In the rows, 128 means zero.
M: several groups of rows, each row roughly a mix of its group's hidden directions; one row fits no group:
M (101 x 12):
[[104 161 119 106 144 174 119 138 124 112  94 137]
 [127  98 119 127 114  90 152 156 128  92 102 149]
 [142 143 154 171 166 143 106 129 117 153 139 107]
 [120 163 118 120 107 166  82 133 150 123 109 133]
 [135 105 148 107 129  94  83 127 162 142 119 146]
 [128 104 150 103 143 102 176  98 115 113 141 134]
 [ 89 134 146 138 126 143 107 175 115 163 119 134]
 [108 117 139  73  92 117 150 155 124 125 122 136]
 [110 173 127 105 146 180 112 126 126 119 118 128]
 [120 112 124 151 155 156  87 119 146 119  99  97]
 [120 159 145 139 160 133 151  84 129 163 120 141]
 [178  80 118 109 114 139 120 136 148 131 125 112]
 [144 144  99 159 121 143 116  72 145 118 138 126]
 [137 124 145  97 118 113 155 125  98  75 136 143]
 [127 142 135 112 150 115 132 123 141  69 124 167]
 [139 144 126 102 128 111 133 112 141  84 180 128]
 [122 112 111 128 126 114 135 108 144 103  86 178]
 [109 109 140 101 125 150 121  91 177 144 128 113]
 [105 175 119 116 148 146 106 126 113 125  90 151]
 [143 168 100 139 159 106 146 108 102 133 112 150]
 [ 90 188 120 123 134 129 144 113 105 117 128 130]
 [104 130 123 146 113  77 164 116 149 111 110 121]
 [103  93 136 165 114 113 146 171 127 119 110 136]
 [ 96 122 140 142 162  72 140 140 141 132 143 133]
 [104  88 131 165  85 111 140 124 121 145 115 125]
 [162 111 164 116 140 146  87 142 121 154 142 142]
 [135 106 122 168 148 103 136 158 121 100  92 140]
 [ 86 119 112 150 117  83 163 128 139 117 117 119]
 [155 123 110 176 162 106 120 117 133 105 152 120]
 [133 104 152 177 134 153 104 133 143 133 129  92]
 [112 132 135 162 108 162 149 134  77 142 135 124]
 [112 169 141 154 123 157 106 147 129 169 121 140]
 [ 83  94 157  97 126 149 109 145 135 121 117 118]
 [142 189 129 104 132 138 133  87 125 119 128 125]
 [111 108 135 177 106 163 126 153 107 128 114 144]
 [140 155 157 133 177 129 109 112 135 113 164 136]
 [110 150 136  97 164 117  81 128 138 139 141 150]
 [134 136 171 107 139 117 118  93 141 148 166 148]
 [102 138 142 133 150 159  91 142 111 103  90 124]
 [138 139 171 131 166  90 129 151 150 119 131 145]
 [128 138 166 145 110 147 116  90 133 164 103 145]
 [121 127 152 129  89 154 109 122  84 162 126 135]
 [133 166 106 100 155 142 149 152 136  88 120 123]
 [148 108 157 139 138 106 168 118  97  94 145 125]
 [151 151  76 103 101 122 118 114 157 127 132 138]
 [ 90 158 104 129 100 160 140 123  91 125 117 124]
 [ 98 136  90 131 161 100 158 129 146 107 141 113]
 [152 144 104 135 148 142 110  80 150 103 106 116]
 [ 99 103 157 143 158 113 147 155  89 142 125 128]
 [150 170 138  97 138 120 142  89 113 141 151 111]
 [150 137 142 128 167 167 123 172 115 116 141 139]
 [131 151 172 137 167 140 107 101 136 135 124 159]
 [145 134  64 112 116  98 126 137 140 145 133 137]
 [140  93 141 169  91 113 139  96 134 144 121 122]
 [133 119 119 151 184 121 130  97 115 112 100 112]
 [112 138 164  98 120 154 119 132 119 182 131 119]
 [123 119 150  84  98 140 125 129 127  76 133 134]
 [139 101 129 154 121 104 135 180  94 121 145 121]
 [ 95 123 139  99 120 123 121 177  94 115 119 146]
 [142 105 123 178 104 123 129 128 118 167 115 100]
 [126  83 164 166 121 109 125 156 128 142 125 141]
 [160 142 129 145 137 127 128 111 176  90 103 139]
 [139  98  85 172 115 113 132 110 135 129 100 133]
 [121 109 143 167 161 151  97 148 124 139 147 154]
 [152 142 123 118  86 144 104 144 129  77 133 130]
 [121 151 162  91 135 146 116 120 127 158 168 116]
 [124 153 156 142 183 153 103 126 125 138 116 143]
 [ 91 151 169 148 127  96 121 138 127 126 110 158]
 [129  90 116 148  83 114 141 130 123 162 100 120]
 [170 108  94 126  98 114 126 121 154 106 150 112]
 [113 153 155 132 123 172 119 149 110 151  92 114]
 [117 117 136  95 135 112 143 189 111 121 141 112]
 [111 166  96 112 148 161 146 148 110 100 129 123]
 [136 139 163 157 156 136 107  90 137 150 118 155]
 [135 117  97 113 128 122 126 119 131 154 184  94]
 [173 129 110 119 135 187 124 135 123 114 132 121]
 [138 142 111 108 149 113 157  70 144 139 126 138]
 [110 142  93 150 102 129 167  92 125 113 120 107]
 [166 113 122 131 170 112 121 112 173 119 146 125]
 [ 96 118 164 119 129 148 110 163 100  99 111 129]
 [117 132 191  93 119 122 130 137 124 151 132 144]
 [127 121 123 145 139 150 109 113 123 195 129 110]
 [154 169 115 117 121 160 137 117 141  88 102 128]
 [ 82  84 153 115 152 125 128 151 113 134 116 118]
 [131 137 119  74  90 124 130 133 129  92 135 149]
 [135 126 167 130 115 128 122 127 119 180 160 100]
 [111  90 114 104 137 100 144 170 122 129 103 148]
 [105 129 153 134 176 148 123  94 122 118  95 120]
 [134  86 115 160 101 136 151 155 140 107 102 122]
 [125 120 106 111 168 162 110 163 112 134 158 127]
 [135 136 151 156 137 150 107 109 123 184 135 109]
 [143  66 120 145 107 116 141 126 129 151 142 107]
 [123 105  84 122 147 106 130 126 176 104 124 119]
 [179 116 156 129 129 150 153 153 148 103 136 127]
 [158 113 117 184 141 115 122 153 106 118 131 107]
 [133 145 129 139 197 131 112 135 129 105 142 137]
 [104  93 134 159  81 119 128 116 112 155 120 127]
 [115 125 173 145 115 170  97 146 131 109 122 113]
 [131 110 140 110 118  86 146 124 142  88 127 167]
 [180  97 127 144 124 168 135 129 116 137 145 112]
 [115 127 147 140 140 171  87 116 147 110 102 105]]
one row of each group, then the others: which group is each in?
[116 100  95 122 139 114 135 126 138 117  84 171] => <123>
[115 146 146  93 126 131 135 135  93  81 114 153] => <75>
[103 125  79 102 150 101 143 132 152 110 133 111] => <97>

[164 126  90 113 134 161 139 101 124 130 151  99] => <97>
[131 188 149  97 115 122 146 112 108 121 117 125] => <97>
[125 136 131 133 113 161 115 115 120 186 135  95] => <123>
[129  94 165 127 133 104 173 127 105 119 152 126] => <75>
[119 104 158 114  96 160 111 123 169 122 141 108] => <75>
[128 126  84 126 131 123 141 167 119  84 134 103] => <123>
[128  90 121 151 127  97 144 172 115 123  95 130] => <123>
[101 106 181 147 134 140 129 161 104 131 131 119] => <75>
[135 118  95 147 109 140  87 151 161 150 129 107] => <75>
